Each row is where one point has got to under a steady rotation. How many steps took it there?
The counts run from 0 to 447.
[-0.39  3.22  0.58 -0.30  2.35 -3.20 -1.78  2.91  2.26  0.43  0.12  1.66
 -0.98  0.23 -1.10 -1.69 -2.69 -4.58  1.30 -3.40  3.14  3.39  2.72 -3.91
 -2.81  0.56  3.81  0.44  0.32 -0.36 -1.71  0.42 -2.03 -0.71 -2.23 -0.34
  2.03  1.47  1.52  0.65 -1.66]
47
[ 0.87  3.39 -0.56 -0.44  2.08  1.12 -4.33  3.93  1.14  0.49 -0.47  1.23
 -0.64 -2.76  1.77  0.03 -1.06 -5.19  3.49 -1.67  2.38  3.76 -0.91 -2.33
  0.17  0.03  3.73  0.38  1.78 -0.69 -1.28 -2.34 -0.42 -2.25 -0.12 -0.36
 -0.85 -1.65  0.81 -2.66  0.35]
141
[ 0.25  3.10 -0.21 -1.55  2.50 -1.86 -0.09  3.89  3.73  0.88  0.98  1.62
 -0.39 -2.36 -2.06 -1.83 -2.74 -1.77 -1.61 -3.40  2.45  3.47  1.18 -1.51
  2.25 -0.98  4.94  2.61  2.93 -1.89 -0.72 -0.32 -2.62 -0.61  0.30 -2.93
  1.09 -0.98  0.94  0.51 -0.40]
176
[ 0.43  5.99  1.31 -0.48  1.94  2.10 -2.67  0.88 -1.30 -0.59 -3.25 -0.52
 -1.94 -1.15 -4.10  2.36 -0.20 -4.81  2.08 -4.04  1.44  3.18  3.21  0.09
  1.08  1.08  2.94  0.19  1.12  0.22 -0.51  1.06 -1.23 -1.34  0.00 -0.80
 -0.68 -1.39 -0.45 -3.18  0.01]
316
[ 0.09  3.39  1.37 -0.85  3.25  1.44 -1.92  2.23  3.34 -1.26 -2.44  1.22
 -1.59  0.08 -1.67 -0.90  1.33 -4.10 -0.22 -1.64  3.91  2.45  1.77 -2.05
 -0.58 -2.25  6.09  0.13  0.71 -1.01  0.78 -0.48 -1.52  1.08 -1.81 -1.35
 -0.36  2.94  0.64 -0.13 -3.32]
381
[ 0.47  4.91 -0.60 -1.18 -1.06 -3.17 -0.23  4.05  2.44  1.06  1.17  3.09
 -0.97 -2.67  0.72 -2.63 -0.33 -2.06  0.00 -0.91  2.35  2.13  2.65 -3.38
  0.31 -0.75  4.99 -0.03 -0.85 -2.80 -0.28 -1.83 -0.95 -2.34 -2.58  0.98
 -0.20 -0.64  0.53 -0.82 -2.33]
375
[-0.57  5.65  0.30  1.90 -0.39 -1.12 -0.97 -0.47  1.13 -0.93 -0.49  3.54
 -1.46 -2.76 -3.40 -0.47 -1.09 -0.34 -1.99 -1.66  2.54  4.97  1.57 -2.43
  2.46  1.07  2.86  2.14  0.88 -1.29 -2.70  2.43 -3.37  0.33 -0.24  0.09
 -1.96  0.85  1.29 -2.94 -2.03]
409
[ 0.90  1.25 -1.71 -0.66  1.45 -1.48 -2.52  0.88  3.25 -1.46  0.23  4.07
 -2.73 -3.83 -0.07 -0.79 -0.23 -2.42 -3.62 -1.95  2.18  6.52  0.24 -2.89
  1.88 -2.40  3.12  1.38  1.62 -0.76 -0.56 -0.20 -2.66  0.17 -0.66  0.22
 -0.78  0.80  0.57 -1.06 -1.41]
385
[ 0.03  1.57  1.01 -0.46  4.55  2.20 -1.96 -1.10  2.43 -4.03 -1.76  1.86
 -1.98 -1.18 -0.14 -1.93  1.01 -3.81  2.14 -1.14  1.51  3.34  2.55 -1.22
 -0.07  2.03  5.70  0.50  1.24  0.23 -1.03 -2.45 -1.03  0.27 -0.75 -0.74
 -1.69  0.51  1.17 -1.96 -2.20]
93
[ 0.09  4.95 -0.20 -1.65  0.20 -1.34 -3.64  4.64  1.80  2.33 -0.44  2.10
 -0.41 -1.14 -2.83 -0.02 -0.26 -4.85 -1.79 -2.90  2.21  4.23  0.68 -2.65
  0.20 -1.54  1.24 -1.75 -1.81 -0.38  0.61  1.48 -2.96 -0.28 -0.79 -2.12
  0.23 -0.80  0.75  0.19 -2.04]
398
[-1.06  3.84  0.81 -1.13  0.00 -0.29  0.91 -1.43  1.51 -2.47 -0.27  4.04
 -3.46 -2.21 -1.55 -5.08  0.62 -1.81  0.32  0.12  2.25  3.00  2.76 -0.85
  3.64  1.97  4.22  1.66 -0.27 -2.01  1.69  0.17 -1.22  0.18 -0.39 -0.41
 -2.99  0.29  2.51  0.09 -2.30]
249
[-0.99  4.14  1.45 -0.53 -0.05 -3.84 -3.48  0.22  1.04 -0.01 -1.81  3.05
 -3.49 -1.52 -1.44 -2.06 -1.20 -3.72  0.74 -1.17  2.41  5.64  1.76 -3.68
  0.89  0.90  0.32  0.20 -1.62 -0.45 -1.17  1.16  0.89 -1.37 -1.23  1.82
 -2.29  0.10  3.11 -0.62  0.96]
243
[ 0.62  2.44 -0.78 -0.50 -0.36 -2.45 -2.28  1.33  0.67  0.08  1.16  3.28
 -4.32 -3.70  1.64 -3.19 -1.57 -4.21  2.59 -1.40  2.21  4.25  0.09 -2.30
  1.94  1.43  4.54  2.60  0.92 -0.88 -0.20 -0.75 -0.34 -2.82 -1.85  1.06
 -1.27 -0.22  0.27 -0.95  1.17]
258
[ 0.05  5.55  0.10  0.13 -0.84 -0.37  0.83  2.07  0.70 -0.47  0.59  2.75
 -0.81 -1.95 -1.36 -2.53  0.78 -1.98  0.75  0.26  3.73  1.25  4.05 -1.76
  2.02 -0.01  5.92  0.07 -0.12 -3.75  1.13 -0.33 -2.30 -1.07 -1.42 -0.72
 -1.55 -0.34  1.43 -1.15 -3.29]
1
[ 0.64  4.68 -2.19 -2.40 -0.96  0.24 -2.41  2.19  0.62  1.70 -0.10  2.45
 -1.61 -2.41 -0.27 -2.70 -0.07 -5.37  1.05 -2.69 -0.64  2.49  3.59  0.29
  0.22  2.92  2.83 -0.78 -1.44 -0.31  1.22 -1.24 -2.62 -1.58  0.00 -3.47
 -0.39 -1.43 -1.57 -1.30 -2.50]
65
[ 1.60  4.89 -1.51 -0.04 -1.35  1.99 -3.30  0.99  0.19  0.37 -1.53  2.78
 -2.52 -3.41 -1.38 -0.16  1.31 -3.39 -1.33 -1.47  1.74  3.91  0.36  0.18
  3.71  0.48  4.43  1.87  0.48 -0.93 -0.15 -0.60 -2.82 -0.60 -0.05 -1.85
 -2.73  0.83 -2.07 -3.45 -1.47]
393
[-1.13  5.44  0.14  0.81 -1.10 -0.54  0.41  0.28  1.44 -0.90 -0.30  3.69
 -0.67 -2.70 -3.82 -1.63 -0.43 -0.81 -2.88 -1.84  2.49  4.21  2.46 -1.62
  3.27  0.95  2.85  1.68  0.78 -1.55 -0.86  2.29 -4.11  0.76  0.13 -1.33
 -1.92  0.23  1.62 -1.87 -3.32]
408
[ 1.48  2.85 -1.50  0.69  1.24 -1.26 -5.13  3.00 -0.45 -0.60  0.76  2.08
 -0.48 -1.89 -1.08  1.52 -1.07 -6.14  1.97 -2.74  3.57  4.45  0.47 -2.32
  0.85 -0.68  2.63 -0.82  0.87 -1.16 -1.84  0.44 -3.35 -1.45 -0.64 -0.75
  0.79 -1.09  0.50 -2.05  0.78]
22
[ 0.03  3.63  0.71 -1.58  3.46  2.25 -1.08  1.15  0.50 -0.70 -2.01 -0.43
 -2.96 -0.74 -0.28 -1.62 -0.40 -5.88  4.15 -3.15  2.67  1.54  2.75 -0.69
 -1.04  0.22  5.29  0.69  2.07 -0.06  2.66 -1.01 -0.37 -0.90 -0.65 -1.27
  0.56  1.57  0.60 -0.36 -2.04]
301
[-0.85  5.91  0.45 -2.30  1.47  0.53  1.89 -0.07  1.73 -1.98 -1.06  1.65
 -1.40 -1.84 -2.30 -2.31  0.94 -1.61 -0.08 -1.78  1.14  2.14  6.51 -0.48
  1.05  1.10  3.48 -1.02  0.43 -2.16  2.06 -0.26 -1.41 -0.63  0.18 -1.15
 -0.48 -2.07  1.90 -0.75 -3.77]
327
[-0.47  4.07  1.92  0.06  3.53 -1.90 -0.41  1.42  1.73 -2.01 -0.97  0.40
 -1.44 -1.15 -2.95  1.31 -0.97 -1.62  0.81 -3.73  2.53  4.21  4.21 -2.78
 -0.13 -0.09  4.56  1.08  2.30 -0.87 -2.92  0.38 -0.87 -1.67 -1.56  1.81
  0.49 -0.84  1.67 -2.11 -0.03]
332
[-0.36  4.96  0.41  2.33  0.43 -2.01 -1.80  0.14  0.96 -0.91 -0.60  2.86
 -0.90 -2.20 -2.89  0.28 -1.58 -1.01 -0.73 -1.84  3.29  5.25  1.52 -3.07
  1.58  1.12  2.66  1.84  1.03 -1.22 -3.92  1.86 -2.81  0.06 -0.67  0.70
 -1.68  0.61  1.91 -3.19 -1.02]
410
[-0.13  4.68  1.45  1.24  0.74 -0.86 -1.87  0.85  0.43 -0.31 -1.89  1.54
 -2.75 -1.19 -2.88  0.07 -0.67 -2.60  0.10 -1.88  4.28  3.45  0.81 -2.72
  1.07 -0.15  5.89  2.67  1.19 -1.03 -2.27  0.88 -1.06 -0.58 -2.55  1.32
 -1.53  3.19  0.09 -2.34 -0.78]
5
[-1.93  6.10  2.83 -0.33  0.77 -1.02 -0.65  1.22  2.70  0.62 -1.73  2.30
 -2.58 -2.41 -2.51 -1.14 -0.88 -0.72 -1.25 -2.38  0.64  5.34 -0.44 -3.36
  0.82  1.76  3.56  2.61  0.14  0.58 -2.37  0.60 -0.53 -0.89 -1.33  2.05
 -2.57  0.46  0.93 -2.22 -1.17]
123
[ 0.06  5.14 -0.76 -2.75 -0.72 -2.72 -2.51  2.34  2.33  1.37 -1.27  2.96
 -2.41 -3.52 -1.67 -1.03  0.46 -2.80 -3.21 -2.45  0.28  5.24  2.48 -2.73
  1.02 -0.94  0.31 -1.45 -2.20 -0.56  0.88  0.00 -0.30 -1.11 -1.00 -0.09
 -0.85 -2.07  0.25 -0.98 -1.47]
360
[ 1.60  5.23 -1.72 -1.61 -0.24  1.70 -2.17  0.67  0.40 -0.29 -1.25  2.24
 -2.86 -4.23 -1.13  0.14  1.80 -2.76 -0.80 -1.76  0.22  2.97  2.84  0.94
  3.47  1.07  4.35  0.53  0.58 -0.80  0.37 -1.71 -1.20 -1.65 -0.40 -1.16
 -2.39 -1.37 -2.13 -3.74 -1.24]
353
[-0.10  4.16 -1.69  2.33  0.15 -1.53 -2.05 -0.79 -0.21 -2.53  0.12  3.09
 -0.42 -2.51 -0.23 -0.27 -0.91 -3.82  2.55 -0.73  3.69  4.56  4.50 -2.55
  0.01  1.57  0.83 -1.21  1.00 -1.41 -2.41  0.45 -1.63 -1.00  0.02  0.74
 -0.94 -1.01  3.53 -2.92 -1.62]
37
[ 1.43  0.91 -1.83  0.35  2.29 -0.58 -4.68  1.38  1.75 -2.22  0.49  3.26
 -1.10 -3.35  0.92  0.90  0.29 -4.64  0.84 -0.66  3.69  5.74  0.60 -2.83
  0.78 -2.18  3.06 -0.15  1.76 -1.01 -1.84 -1.20 -2.21 -0.69 -0.68  0.27
 -0.64 -0.45  1.54 -2.35  0.11]
387
[ 0.45  3.72 -0.90 -0.47  1.09  0.37 -1.88 -0.11 -0.14 -0.65 -1.53  1.25
 -4.04 -3.43  1.76 -1.85 -1.10 -4.68  4.67 -2.47  2.03  3.18  1.82 -2.10
 -0.51  1.72  4.78  2.11  2.78 -0.14  0.25 -1.44  0.93 -2.69 -1.02  1.15
 -0.60  1.23  0.40 -2.27 -0.86]
299
[-0.60  4.75  0.43  1.85  0.88 -3.07 -2.01  3.05  1.05  0.14  0.51  2.18
  0.90 -0.57 -1.57  0.44 -1.99 -3.23  1.66 -1.77  4.29  3.88  2.04 -4.18
 -0.92  0.40  3.09  0.27  0.32 -1.86 -3.86  0.82 -2.09 -1.25 -1.51  0.79
  0.17 -0.10  3.08 -1.63 -0.84]
412
[-0.62  6.30 -0.55  0.92  0.28  1.77 -2.54  0.50  0.15 -1.22 -1.59  1.86
  0.53 -3.76 -0.11 -0.25 -0.27 -2.81  2.54  0.43  2.40  3.74  2.32 -1.38
  2.31  1.70  1.35  0.01  1.77 -1.62 -1.76 -0.74 -0.10 -1.77  1.80 -0.76
 -2.69 -2.22  3.23 -4.59 -1.04]
156
[-0.61  2.56  2.94  1.22  3.20 -0.32 -0.83 -0.70  0.93 -3.29 -0.98  1.97
 -2.94 -0.32 -3.53 -1.48 -0.22 -2.61  1.47 -1.58  3.83  3.78  1.21 -2.02
  2.57  0.76  5.24  2.03  1.68 -1.18 -1.90  1.37 -1.60  0.05 -1.43  0.62
 -1.81  0.81  2.67 -0.70  0.52]
252
[-1.43  4.37  0.77 -2.67  1.54 -0.67 -0.08  3.49  4.17  0.10  0.38  2.66
 -0.21 -2.87  1.41 -4.12  0.17 -3.09  1.03 -0.93  1.47  3.28  1.60 -4.00
 -1.43 -0.08  3.56 -0.55 -0.49 -1.26  1.34 -1.86 -0.40 -0.84 -1.32  0.12
 -1.02 -1.36  2.95  0.57 -3.41]
128
[ 0.02  6.04  1.83 -1.11  2.11  1.25 -2.36  2.24 -0.31  0.16 -2.68 -0.77
 -1.21 -0.35 -4.69  1.83 -0.30 -4.60  1.26 -4.82  1.16  2.86  3.17 -0.52
  0.29  0.43  2.85 -1.01  0.15  0.07 -0.03  1.43 -1.74 -1.29 -0.53 -1.32
  0.45 -1.45 -0.11 -1.72 -0.14]
317
[-0.14  3.88 -1.32  1.36 -0.45 -2.71 -2.26 -1.25 -0.19 -2.09  0.50  3.62
 -1.31 -3.54 -0.32 -0.76 -1.41 -3.04  0.71 -1.14  2.73  5.78  3.83 -3.29
  0.52  1.45 -0.39 -0.25  0.51 -1.00 -2.20  1.29 -2.45 -0.87  0.34  0.68
 -1.13 -0.85  3.41 -2.57 -1.53]
36
